(in the rows, 128 means zero)
A single turn carries every row of the set below to another of its rows. Some are shown first; where does it send the rows asked next?
lobit: [132 158 117 123  94 121 125 118 146 153 104 145 162 139]
Pekib: [133 137 130 116 130 130 157  77 154 117 119 106 144 156]
deza: [147 122 149  98 128 122 143 112 124  89 115 121 106 112]
vigop: [139 125 160  79 133 125 130 149 105 186 112 136 126 112]
Nozov: [142 148 159 102 105 146 122 112 171 166 105 134 161 105]
Lakos: [114 137 111  66 100 121 134 111 135 152 123 110 162 160]
buvul: [121 156  98  67 128 123 113 104 115 142 116 146 140 141]
kidan: [139 142 149  95 167 118 101  94 161 125 114 114 149 127]
Ragom: [149 144 163 105 116 152  97 116 105 134 101 139 114 110]
Safuf: [132 117 138  85 152 143 158 143 126 159 129  99 112 158]
disel: [137 121 144 101 127 109 135 125 118  86 112 119 113 123]
fole: [137 115 155  94 123 110 134 133 134  90 116 107 123 125]
Kal: [127 126 130 105 150 136  94 121 154 175 113 104 154 124]
poza: [124 108 115  99 132 126 151 136 174 134 107 139 128 103]
nofi: [137 127 169 111 156 114 120 126 107 157 129 138 153  97]
vubu: [129 118 154 115  88 123 142 145 144 145 108 112 117 151]
mus: [141 114 162  90 124 126 139 120 128  91 116 102 121 115]
pinin: [144 118 183  99 117 136 114 136 150 149 108 118 109 113]
guf: [128 116 144  96 121 118 166 151 120 189 105 129 115 129]
Lotom: [136 145 134 103 142 129 119  78 127 116 123 107 158 146]
mesar: [125 124 101 131 136 130 130 119 163 171 114 121 130 137]
kolus: [133 135 105 129 116 166 142  83 132 160 116 121 145 139]
Giri: [133 123 138  99 103 136 170 131  89 173 118 136 132 140]
duzu: [139 127 151  73 170 149 143 135 119 158 126 108 118 128]
Difo: [133 133 134 109 154 114 142  98 183 131 116 117 121 139]
nul: [136 130 129 103 132 163 104  90 127 163 121 105 169 123]
riki: [128 112 160 124 157 101 149 139 150 168 129 135 131 114]
finok: [130 142 131 121  90 131 126 128  95 125 106 134 122 147]
Rigak: [138 147 129  59 139 149 134  93 150 159 111 149 119 109]
Bikur: [127 126 127  84 111 151 130 111 111 117 117 126 182 112]
zefi: [137 161 134 114 110 142 116  98 146 153 101 157 156 110]
keto: [133 134 155 125 129 133 151 105  81 142 133 135 170 124]
puvi: [137 133 152  90 118 136 137 129  74 172 119 137 143 121]
mava: [120 114 107 104 100 147 178 113 145 124 115 131 151 123]
Zipa: [131 141 141 114  91 118 128 125 175 163 105 123 163 132]
kipo: [132 114 137 138 125 111 181 120 122 155 129 131 141 136]
Vefe: [124 123 131  75 144 127 106 139 144 126 108 136 160  87]
dig: [127 127 138  59 109 144 160 102 168 165 125 109 140 134]
mebiv: [131 131 113  94 141 144 160 128  95 141 128 112 128 165]
meda: [142 139 135  83 164 157 135 123  84 145 125 121 128 140]

duzu goes to meda
Difo goes to kidan
And these:
mesar goes to Kal
puvi goes to Giri
Rigak goes to buvul
mava goes to poza
fole goes to mus
Ragom goes to finok
Zipa goes to Nozov
nofi goes to keto

